(in the rows, 128 means zero)
One turn moves each row of this set onto another row. After a few examples, where does it send each row asked below?
Ziteg: [138  98  93 130 165 102 123 144 101 116 146 115 133 129 156 109 107 136
 141 116 173 109 171 127 141 168 146 118 138 105 150 111]
Gudom: [122 130 116 130 149 159 100 141 154 146 105 100 168 144 151 119 135 132
  98 156 169 137 123 138 129 177 147 126 115 135 122 141]
bop: [158 108  95 130 179 101 133 145  96 138 137  98 142 138 131 115  91 158
 129 150 174 101 139 129 113 125 134 119 111  88 139 139]
tiguf: [123 110 108 119 162 103 127 138 112 134 108 136 111 100 147  97 105 134
 132 108 171 105 177 123 129 163 119 130 143 121 168 104]
Gaz: [122 102 117 141 165 129 125 140  98 150 113  66 137 141 128 129 113 153
 132 157 178  87 163 130 109 144 111 120 124  86 146 147]
Rivip: [127 121  97 108 135  95 119 128 111 161  81 144 124 117 114  97 112 137
 155 156 179  95 167 139 115 169 123 142 136 129 162 158]
Zaz: [120 128 103 110 141  95 106 134 129 153  84 110  99 138 103 100  77 122
 124 141 153 110 151 118  99 164 104 143 140 116 148 125]
Lapes: [123 122 101 101 137 114 110 117 106 128 122  83 135 178 112 128 114 142
 126 153 175 110 151 124 118 170 111 128 153  94 133 139]
Nusu: [120 140 108 118 139 129 137 121 163 145 108 129 134 136 130 103 121 135
 117 129 119 156 155 130 130 158 131 167  92 119 107 156]
pur: [164 103  97 118 142 104  88 145  97 126 126 128 131 130 122  99 111 153
 145 145 155 101 181 138 152 146 132 130 100 110 155 172]
fekev: [145 117 114 108 137 100 139 117 121 163 109 104  99  97 132 125  99 123
 132 144 167 117 147 138 125 165  80 137 135 129 161 145]
lapu: [143 121 118 121 143 131 120 152 183 127 102 121 133 135 152 103 118 129
 133 149 108 149 162 127 140 140 163 146 123 130 112 150]
med: [113 140 128 117 139 154 132 112 159 144 116 127 145 157 139 105 141 138
 115 139 135 140 162 126 133 151 134 167 116 121 104 156]
Furur: [123 125 127 108 145 148 132 129 161 110 107 118 145 150 148 123 152 151
 109 144 125 140 157 135 148 131 147 134 134 128 117 158]
sanaf: [105 107 124 142 163 123 123 144 110 172  86  88 111 114 121 109  93 137
 129 147 171  94 164 126  95 145 100 133 121 101 156 139]
kobik: [137 141 124 121 155 146 117 154 180 136  69 104 148 122 140 119 146 140
  94 154 157 136 137 124 137 150 134 117 116 144 143 128]
pibug: [154 117 113 120 141  90 122 149 131 143  81 133 129 131 122 104 123 142
 160 171 169  77 183 124 128 141 137 125 145 135 171 147]
debuz: [124 139 107 119 152 139 115 147 169 146  70 115 145 107 130 113 131 134
  92 141 157 151 125 136 127 167 127 126 102 142 134 132]
zuvup: [132 111 117 121 164 108 129 142 115 128 111 129 114 109 148 100 116 139
 132 114 171  96 186 119 136 151 125 122 154 119 172  97]
pama: [130 122 118 126 173 114 130 138 107 166 102 130 114 112 124  91  75 145
 122 140 172  96 142 121  93 125 111 142 123 109 153 127]
nasu: [127  97  97 145 167 108 124 151 100 154 117  70 129 129 121 128  95 144
 136 149 167 101 158 131 107 149 119 119 102  84 141 148]
paf: [142 125 108 138 153 147 104 154 175 149 109 100 159 136 149 122 126 122
 111 137 157 137 130 125 129 168 162 114  93 123 115 137]
Sadiz: [125 101 102 124 162 115 119 130  92 122 145 117 135 135 157 108 117 138
 137 117 184 105 173 131 137 171 136 120 148 104 150 113]
doz: [172  98 110 133 141  88 128 132 123 151 146  87 114 124 149 131  86 112
 145 159 159 111 148 137 134 166 118 123 130 123 145 150]
sal: [108 127 125 103 139 159 115 119 160 140  99 131 137 136 154 102 134 133
 126 142 129 150 157 136 131 160 140 163 135 129 106 159]
Rikor: [134 120 126 131 147 126 124 153 178 116 104 125 131 138 150 108 119 127
 115 144 105 141 154 132 139 131 161 136 124 140 118 149]
fike: [142 126 104 139 155 136 100 162 167 138 104 100 162 137 145 118 121 126
 103 155 154 142 123 134 138 170 158 117 103 138 122 138]
fules: [166 113 137 115 142 101 145 127 137 145 111  89 106 112 144 135 114 127
 135 161 165 100 162 124 137 136  94 121 151 131 172 135]
Zaba: [148 108 109 111 138 125  86 130  86 130 127 127 136 139 127  98 127 159
 140 146 175  90 182 138 149 147 121 137 119 108 157 177]
fab: [ 99 127 130 113 140 152 117 121 152 136 103 139 131 141 147 102 128 135
 109 130 122 145 145 141 127 153 140 155 130 139 111 159]
fedi: [137 140 125 123 156 154 120 145 186 146  75 106 146 117 138 122 148 137
 101 133 156 132 142 115 132 151 136 113 108 131 138 128]
puv: [141 116 116 114 137 114  86 137 106 144 104 145 109 113 117  84 102 147
 137 135 159  96 183 134 138 145 112 145 114 121 167 163]
ler: [126 126  92 102 141 128 127 131 163 128 101 126 135 120 141 112 125 136
 130 133 119 169 153 140 138 159 140 148 105 122 103 162]
Tede: [156 114 127 117 141 116  87 147 116 135 106 137 115 123 124  88 117 150
 143 147 156  84 191 126 146 128 121 137 127 125 173 161]
kudeg: [129 130 118 134 150 166 102 137 163 154 109 101 162 141 149 124 139 125
 108 138 165 133 130 126 129 172 153 123 103 121 117 141]
gefu: [147 106 132 121 132 124 125 109 106 158 145  87 127 138 156 134 108 120
 136 162 183 102 145 137 128 168 105 131 152 121 148 153]
Far: [139 126 130 114 144 105 110 145 148 136  85  97 109 160 114 107 100 130
 124 159 154  86 171 107 111 134 116 128 166 121 160 116]
meve: [140 142 134 124 142 141 140 130 180 129 110 117 143 156 140 108 147 141
 117 150 124 133 173 116 145 130 143 151 117 125 117 146]
Vig: [145 122 138 128 177 117 129 147 118 155 101 119 121 125 131  95  92 148
 123 153 172  82 156 115 104 105 121 132 142 110 164 121]
zub: [126 139 109 121 155 148 119 144 178 155  72 113 140 109 131 119 136 133
 103 125 157 143 134 122 124 162 129 122  95 127 135 134]
dig: [126 105 132 149 169 115 126 161 125 160  88  80 114 121 125 115  96 140
 132 157 161  82 170 117 104 125 115 121 122 102 160 133]
Leba: [157 113  83 118 145  80 111 148 126 118 121  75 128 164 107 127  90 133
 133 149 151 114 154 121 123 159 126 114 133 101 134 135]
Fose: [139 112 110 117 170 122 131 123  84 144 136 102 148 145 132 113 101 163
 123 150 190  97 139 132 106 132 122 128 129  87 138 143]
kol: [133 128 125 102 143 148 128 132 172 115 102 113 145 144 153 117 151 149
 126 149 129 150 170 130 149 136 147 145 134 123 114 155]
vun: [154 111  75 121 137  73 118 145 109 142 110 128 140 134 120 109 106 139
 166 167 172  98 166 141 128 164 149 122 119 121 150 165]
Tizil: [139 113 103 113 134 108 116 124 101 141 110 122 151 154 128 113 135 148
 156 173 191  82 171 139 127 162 137 129 147 119 154 163]
menek: [148 133 111 134 144 119 134 142 181 135 119 119 138 147 137 107 120 132
 124 140 109 145 163 124 140 141 153 153  95 122 107 149]
Vini: [119 120  96 113 144 121 129 135 156 118 104 128 134 129 136 115 121 137
 112 125 112 163 143 145 136 153 143 144 104 127 110 164]

Lapes turns into Zaz
pama turns into bop
Now these:
Rivip turns into vun
menek turns into meve
ler turns into lapu
pur turns into Tede
tiguf turns into Ziteg
sanaf turns into nasu
doz turns into fules
fedi turns into kudeg
Gudom turns into debuz
Rikor turns into Furur

